In the rows, zero is written as 128.
Each named turn below is shown by a few rows before and after it. Which turns, in which order, take the first row of each later pair to the second? The first pair is answered.
turn K37:
[164 132 135  81 116 130 148 142 185 123 126 128 125 139  99 141 113 150
 143 104 147 106 110 104 154 149 154  96 116 160  60  95 172 128 155 128
 145 153] => [149 172 177 118 159 117 175 124 140 147 134  97 142 127 120 141 120 137
 159 116 108 131 111 113 162 108 153  95 119 151  90 119 167 112 173 111
 152 173]
[135 170 204  97 216  93 152 122 100  99 157 142 155 191 159 122  94 129
 104 115 140 165  88 114 131 139 138 125 165 152 158  63 137 131 152 133
 116 109] => [149 140 163  71 178 105 132 135 134  80 147 164 138 204 137 126  92 143
  92 103 172 144  82 106 126 170 135 124 156 165 125  41 132 145 134 147
 107  94]
[131 112 156 111 142 141 114 134 143 116 136 159 125 152 124 135 127 119
 132 126 140 132 121 113 128 147 139 141 132 130 124  97 126 145 132 140
 112 111] => [145 139 152 145 140 142 128 140 142 127 136 121 124 154 119 120 137 129
 140 112 124 140 122 117 148 137 133 141 109 160 121 100 124 137 123 141
 116 118]
turn K748:
[110 145 139  78 177 118 124 143 140 102 149  60 173 154 119 186 148 105
  71 110 119 104 141  96 118  92 169 118  73 171 112 153 174 177 132  74
 171 154] => [115 138 108  71 148 133 118 153 146 102 142  60 170 149  99 192 142 107
  79 103 127  90 142  97 115 101 162 113  68 176  95 160 172 175 124  80
 170 161]
[143 147  70 118  87 144 138 147 125 135 105 104 152 127  86 165 115 152
 141 112 137 108 133 136 145 117 134 123 105 150 107 152 131 103 119 104
 163 154] => [133 144  64 143  97 140 135 117 140 137 126  99 134 108 128 116 169 182
  89 119 131 131 139 121 136  96 130 125 124 119 119 149 115 127  87  98
 164 148]
[131 158 126 140 145 118 174  79 131 154 130 128 145 124 136 112 120 121
 136 118 124 112 104 122 118 112 135 113 118 119 148 138 136 101 145 107
 156 145] => [137 151 112 134 123 126 175  86 131 156 123 129 138 127 119 122 103 113
 145 118 131 102 107 124 119 121 127 112 112 131 138 147 140  98 147 110
 152 147]
turn K282:
[152 145 131  80 103 112 150 156 160 105 117 125 143 139  82 160 104 123
 139 116 145 119 108 133 146 136 149 118  96 181  74  90 162 114 132 107
 159 134] => [105 140 220 131 172 110 138 115 105 131 145 145 141 119 163 127 120  99
 132 161 114 155 120 141 116 110 131 127 162  89 154 136 136 113 157 105
 120 140]
[139 165 139 136 151 102 146 116 149 116 121 105 126 154 124 140 132 135
 113 106 104 135 128 125 157 108 157 119  96 185 115  83 141 150 107  99
 163 113] => [104 121 168 159 161 125 111  97 131 125 133 148 104 136 172 105 151 138
  90 145 110 142 149 127 116 109 128 129 162  97 157 120 111 155 102 114
 118 106]
[137 110 118  94 119 152 116 145 145 111 108 130 128 146  97 161  94 117
 143 112 130 116 139 117 141 146 129 149 129 124 130 126 125 117 142 135
 108 120] => [129 132 157 108 152 133 133 138 122 118 114 119 142 144 119 158  94 108
 151 116 107 131 132 120 146 129 134 146 135 123 149 127 129 107 157 120
 116 124]
turn K795:
[141  93 100 112 122 139  96 137 149 132 107 147 118 119 125 137 119 115
 134 121 153 101 148 133 132 134 129 138 142 131 104 127 132 117 121 137
 135 121] => [137  94 116 114 131 143  99 145 139 134 106 152 121 128 122 144 110 107
 145 125 149 101 146 135 130 142 125 138 145 134 111 131 132 110 128 141
 130 121]
[120 130 172 177 125 130 160 174 131 159 133 137 122 142 146 138 108 135
 160 133 141 126  96  85 118 143  76 135 140 139 149 129  98 130 108 137
  92 125] => [125 142 175 168 141 113 162 173 147 149 137 128 125 145 148 136 117 143
 145 126 141 134  90  73 122 143  89 133 130 156 139 101 106 143 100 137
 104 118]
[138 131 143 135 164 140 120 127 125 117 154 184 135 114 159 116 116 112
 126 134  99 157 127 133 129 164 129 161 167 102 125 119 128 126 120 147
 105 125] => [144 134 138 132 172 137 117 125 132 108 157 180 134 115 162 114 124 121
 116 129  99 161 124 132 130 163 133 161 161 113 125 103 134 133 115 148
 114 120]
Pairs:
(two turns a pair)
[122 115 109 107 118 145 107 125 143 111 137 138 138 119 134 100 122 113
 105 143 165 127 138 125 124 135 111 118 108 120 107 137 125 125 134 133
 111 122] => [115 128 154 106 156 123 114 119 133 110 144 141 150 127 151 100 111 100
 117 143 151 139 130 127 126 126 122 116 112 122 122 127 133 128 154 131
 111 121] | K748 K748
[115 191 189 138 156 108 146 150 129 177 178 162 128 143 153 140  92 106
 134 140  63 128 102 142 101  94 170  97 135 106 170 119 149 119 162 143
 132 174] => [117 124 145 120 109 134  92 147 172 163 178 206  91 143 158 109 116 138
  88 150 109 116 113 119  72 129 144 108 166  68 156 119 128 148 124 166
  96 146] | K282 K748
[120 122 135 148 128 122 115 121 107 127 142 136  98 141 138 118 136 146
  98 125 124 133 127 111 119 141 116 134 156  94 149 133 121 137 117 137
 116 135] => [136 120 132 125 120 123 113 142 123 114 137 143  99 163 112 133 114 142
 111 115 141 119 114 108 121 164 123 137 139 122 129 103 129 145 117 145
 115 126] | K748 K37
[162 175 129 132 173 100 105 166 116 132 130 113 149 144 119 116 109 137
 127  79 104 136 119 145 177 119 116 126 112 174 114  92 100 120  90 145
 139 112] => [142 126 139 126 164 121  62 155 121 132 135 165 121 132 149  95 118 140
 104 112 124 137 133 140 141 137  96 134 165  98 137 114  75 132  84 160
 101  97] | K282 K37
[170 141 121 156 146 142 162 117  89 146 172 101 119 124 145 112  97 113
 163  99 105  97 152 122 124 106 102  90 192 140 171 145 136 103 135 131
 140 138] => [192 127  75 140 112 154 144 136 131 137 163 108  95 138 115 110  98 139
 151  88 134  76 148 110 129 131  99  93 175 171 132 122 135 118 109 148
 137 124] | K37 K37
[121 137 137  72 161  79 146 140 111 122 149 140 149 125 128 133 120  92
 154 126 134 122 100 125 155 146 178  91  90 148 113  82 128 139 176 100
 169 127] => [129  92  82  55 112 109 116 153 139 112 139 167 126 124 107 122 125 109
 138 131 173 102 108 115 136 172 160  91  99 134  94  92 119 151 153 118
 149 113] | K282 K282
[129 139 181 130 164 116 123 129 123 124 137 152 124 159 152 131 102 111
 147 122 121 147 127 124 123 131 122 139 135 128 148 112 121 130 132 141
 100 120] => [141 109  98 126  93 153 112 141 139 126 115 152 105 145 114 130 118 135
 136 122 149 119 141 125 123 143 102 133 121 129 115 144 109 122 109 147
  94 126] | K748 K748
[130  86 176 119 157 126 101 138 118 129 116 158 135 141 130 126 111 119
 150 131 146 111 101 122 118 150 148 133 128 154 135 123 107 143 118 138
 103 101] => [135  78 130 114 120 136  99 144 135 128 107 147 130 135 110 122 118 132
 144 124 162 102 103 116 120 155 140 126 118 171 116 123 106 146 102 135
 111 103] | K282 K748
[119 135 133 117 143  96 149 109 117 126 130 118 153 108 139 156 139 115
 146 126 114 140 126 141 131 103 137 130 117 136 142 120 142 126 157 108
 169 143] => [106 101 141 113 140 113 120 105 120 125 136 154 133 109 156 136 140 116
 135 143 131 137 130 137 106 123 119 135 149  94 156 137 126 139 152 123
 133 129] | K282 K748
[157 114 168 154 161 103 105 141 189 123 126 129  83 178 161  69 144 134
  94 143 154 121 122 103  81 132 135 117 172 132 142  86 112 162 102 147
 107  96] => [171 140 189 145 168  94 118 166 176 122 115 121 104 205 132 102 106 110
 141 123 144 117 105 117  94 142 143 116 144 176 128  72 125 150 126 151
 112  99] | K748 K37
[151 125 121 123 135 126 125 141 128 132 127 127 132 148 113 135 128 103
 156 143 121 120 128 135 122 146 119 140 127 147  98 139 113 121 148 128
 118 132] => [155 125 101 127 125 126 125 139 146 129 133 120 119 144 115 121 150 121
 136 135 124 115 132 127 120 143 122 140 123 150  91 131 111 133 131 126
 121 131] | K795 K748
[111  94 146 108 113 158  97 147 102 123 126 173 128 135 111 165  75  96
 168 157 139 103 118 131 117 163 103 111 153 105 138 160 123 115 156 145
  94 130] => [144 155 111 106 110 127 149 151 123 116 118 103 149 134  81 181  94 111
 168 117 118 105 108 131 164 132 132  97  86 187 107 122 145 108 140 115
 152 144] | K748 K282
[146 157 156 135 150 123 156 151 109 138 122 101 143 152 116 143  99 111
 169 117 111 132 112 148 140 146 118 122  97 179 122 101 138 120 132 142
 131 126] => [127 132 166  90 164  91 148 121 129 109 135 131 154 146 136 148 113 112
 134 118 118 137 106 135 124 147 149 114 125 153 126  72 151 146 139 127
 148 121] | K37 K795
[115 142  75 101 111 117 147 144 112 116  98 116 137 154 111 157 110 145
 145 144 127 100 112 139 152 113 133 114  80 192 106 139 131 112 153 112
 136 130] => [ 87 127 118 126 128 132 130 135  72 134 105 135 137 139 138 153 100 123
 161 173 117 109 130 146 130 104 116 118 120 137 148 185 112 100 175 114
 107 137] | K282 K748
[147 157 116 129 128 119 115 144 149 123 156 125 132 113 132  93 146 165
  83 120 142 129 132 118 134 145 114 123 116 121 120  93 154 138  71 100
 133 119] => [138 155 129 139 139 122 111 135 139 123 163 131 126 109 147  88 152 161
  83 129 134 139 136 120 127 146 107 127 133 103 132 102 148 139  75 103
 126 116] | K282 K282
[129 142 143 132 102 130 107 142 151 144 130 173 114 141 107 126 119 126
 140 124 151 107 111 166 115 154 110 120 126 127 117 136 111 136 121 114
 120 148] => [119 154 165 139 126 122 118 131 134 144 131 167 125 132 121 131 121 114
 146 131 135 113 114 173 114 138 115 120 132 115 136 149 114 125 137 106
 124 154] | K37 K37
[141 131 156 148 160 113 129 135 138 133 142 138 121 152 137 135 131 127
 146 116 119 142 115 129 133 143 123 137 120 154 111 113 121 140 116 137
 111 111] => [139 116 156 131 152 115 117 134 138 123 143 152 118 154 134 139 127 124
 144 116 127 136 114 127 126 152 129 134 129 140 114 110 124 145 118 135
 108 109] | K37 K37
[100  84  93 110 105 142 113 136 110 139 127 135 120  92 128 147 121  80
 160 177 125  99 164 149 119 100 131  85 174  63 173 202 142  56 130 124
 154 140] => [119 148 187 103 198  85 137 161 121 119 140 127 137 158 136 166  85  63
 196 139  98 131 119 139 149 115 165 100 139 138 161 116 170  70 150 133
 162 114] | K795 K795
[126  99 115 101  96 151 113 129  95 126 128 155 130 134 127 158  99 122
 143 135 123  87 150 147 113 139 115 116 158 106 127 151 146 107 168 150
 108 131] => [136  99  86 111  80 160 108 143 117 128 120 152 116 136 116 142 108 139
 136 124 134  87 152 140 117 147 106 117 144 124 104 139 139 116 141 163
 100 118] | K795 K748
[120 118 145 155 119 135 116 142 149 114 147 143  87 165 123 131 119 143
 138 125 157 121 140 113 115 152 111 160 115 110 138 153 151 145 104 167
  79 117] => [111 148 191 146 156 104 151 131 119 113 152 123 120 164 131 154 105 113
 165 123 127 133 134 123 130 125 137 151 108 123 158 147 174 132 143 142
 105 134] | K282 K37
[123 142 180 122 171  96 130 137 114 125 131 135 154 147 136 147 108  93
 168 124  99 145 106 138 119 125 136 123 122 145 147 119 138 123 155 138
 122 115] => [122 101 153 109 145 124  92 149 132 121 126 177 125 153 129 132 108 111
 151 133 127 130 110 131  98 157 114 133 144 123 137 120 119 142 135 161
  97  99] | K282 K795
[144 104  89  66 114  99 153 101 157 102 128 129 132 143  97 170 126 154
  98 112 148 143 122  93 128 152 159 107 111 174  88  81 162 150 118  99
 161 124] => [106  89 136 143 144 124 131  74 105 142 154 143 113 108 168 115 162 156
  77 157 125 173 153  99  98 124 119 121 180  72 158 155 119 142 115 102
 113 128] | K37 K282
